120  118  118   98  141  140  143 value 143, 98

127  141  120  131  105 value 141, 105

150  144  102  127  113  132  128 value 150, 102

118  144  149  131  153  120  137 value 153, 118

101  127  116  121  134
110  121  118  129  131
value 134, 101

118  120  132  130  157  106 value 157, 106
---
[[105 123 126 122 141 124]
 [148 111 119 137 128 136]
 [136 114 120 127 133 133]]
123

[[119 129 132 120 107 112 123]
 [121 123 126 119 104 111 124]
 [121 131 135 126 103 110 126]]
129

[[130 125 127 127]
 [131 137 100 157]
 [128 132 133 127]]
125

[[120 107 128 132 142]
 [116 108 137 131 138]
 [110 110 156 124 112]]
107

[[114 145 103 107]
 [136 122  99 138]
 [147 128 124 117]]
145

[[109 153 134 155 134 131 137]
 [150 119 131 125 109 119 138]
 [123 109 139 120 128 116 131]]
153

[[145 134 157 131 145]
 [151 152 145 132 133]
 [143 131 127 126 146]]
134

[[119 156 129 117 125 119 142]
 [134 123 136 139 135 115 132]
 [126 120 138 131 132 131 109]]
156

[[125 127 130 129 138 142]
 [114 111 106 106 107 116]
 [128 137 140 152 153 140]]
127
---
[[153 122 132 104]
 [129 116 122 117]] result: 132

[[130 130 135 134 127 138 122]
 [128 125 123 123 130 117 136]
 [130 129 136 136 130 125 104]] result: 135

[120 103 130 135 139 109] result: 130

[[123 117 120 132 149 120]
 [106 134 120 126 142 116]
 [116 139 138 120 130 121]] result: 120

[154 133 125 141] result: 125

[[108 143 120 133]
 [145 157 129 128]] result: 120

[[105 116 110 132]
 [141 130 134 138]] result: 110

[[129 138 128 134 129 133 128]
 [147 136 127 152 127 141 128]] result: 128

[138 120 143 152 112 121 133] result: 143
---
[109 117 131 129 150] >> 117

[132 106 137 122 136 130 117] >> 117

[[152 151 143 131 119 109]
 [147 152 151 145 133 121]
 [150 153 148 138 126 114]] >> 114

[142 105 118 128 114 119 119] >> 114

[[128 132 129 126]
 [136 139 149 122]] >> 126

[[116 130 133 148  98 139 155]
 [142 135 109 132 124 131 116]] >> 109

[[129 122 117 135 118]
 [129 122 106 139 107]
 [122 117 134 150 118]] >> 107
---
[120 143 142 145 132 112 106] => 145

[[121 144 130 123]
 [135 145 147 102]
 [128 117 117 138]] => 123

[136 123 129 127 105 115] => 127

[130 152 125 120 124 139 136] => 120

[131 155 100 132 128 133 127] => 132

[126 153 129 127 137 135] => 127

[103 107 132 156 135] => 156

[119 123 105 135 121 133 141] => 135

[121 119 155 107 142] => 107
---
[[100 114 107 151 140]
 [118 124 121 131 109]
 [126 150 146 109 146]] Answer: 146

[[156  99 150 148 145 117 108]
 [104 144 102 107 137 137 143]
 [156 100 149 144 147 118 107]] Answer: 149

[[148 127 127 107 106 107]
 [107 120 129 148 143 145]
 [149 147 116 107 105 106]] Answer: 116

[[128 123 148 125 124]
 [141 144 111 130 116]
 [126 126 149 133 117]] Answer: 149

[[134 103 116 132 149 118]
 [135 104 116 132 149 118]
 [136 105 117 134 148 120]] Answer: 117

[[124 148 129 144 134]
 [120 130 132 132 103]
 [122 122 143 120 116]] Answer: 143

[[130 114 123 121]
 [127 119 121 124]
 [142 126 151 118]] Answer: 151
---
[133 130  99 135  98 130] | 130
[132 104 122 121 125 124] | 104
[103 128 132 118 150 105] | 128
[113 142 154 102 112 122] | 142
[116 122 155 119 154 106] | 122
[132 110  99 125 149 150] | 110
[120 101 119 112 132 126] | 101
[157 118 125 127 110 131] | 118
[157 111 132 144 103 125] | 111
[125 136  98 137 123 155] | 136
---
[[131 118 136 102 129 133 117]
 [144 133 130 148 109 137 140]
 [117 124 123 125 140 117 123]]	148

[[108 123 107 116 109 109 144]
 [106 115 123 127 112 123 143]
 [143 140 147 121 140 151 102]]	127

[[144 142 151 123 110 116 118]
 [129 108 131 136 112 131 146]
 [149 136 114 134 110 139 150]]	136

[133  99 125 130 113]	125

[133 140 118 151 132]	118

[[115 126 137 122 132]
 [106 141 129 130 129]
 [134 134 114 116 125]]	129

[[136 128 135 127 131 128 125]
 [119 126 120 133 124 130 130]
 [158 128 147 118 136 126 116]]	133
---
126  120  147  140  145
130  136  151  142   99
114  114  110  134  153
-> 110

130  145  143  122  109  126  152
137  109  125  113  141  138  154
116  158  126  141  122  116  123
-> 122

106  149  153  146
134  117  130  139
143  143  125  119
-> 143

131  120  141  124  130
144  106  136  133  150
132  143  144  116  119
-> 144

139  110  122  111  143
136  119  136  131  123
109  116  145  107  119
-> 145

128  124  127  131  131  122
129  125  127  126  127  130
135  108  143  124  124  102
-> 124

130  131  150  126  141  105
129  132  148  128  129  107
127  130  150  128  141  106
-> 128

127  119  101  100  122
130  134  124  124  129
126  121  142  126  126
-> 142
---
[[129 129 129 128 128 129]
 [134 121 156 128 136 124]] out 129, 124

[119 145 121 101] out 119, 101

[139 101 115 136 130] out 139, 130

[121 127 109 150] out 121, 150

[[128 129 145 137 143 151]
 [116 115 129 112 150 138]] out 128, 138

[121 155 141 136 142 125] out 121, 125

[143 114 122 137 156] out 143, 156
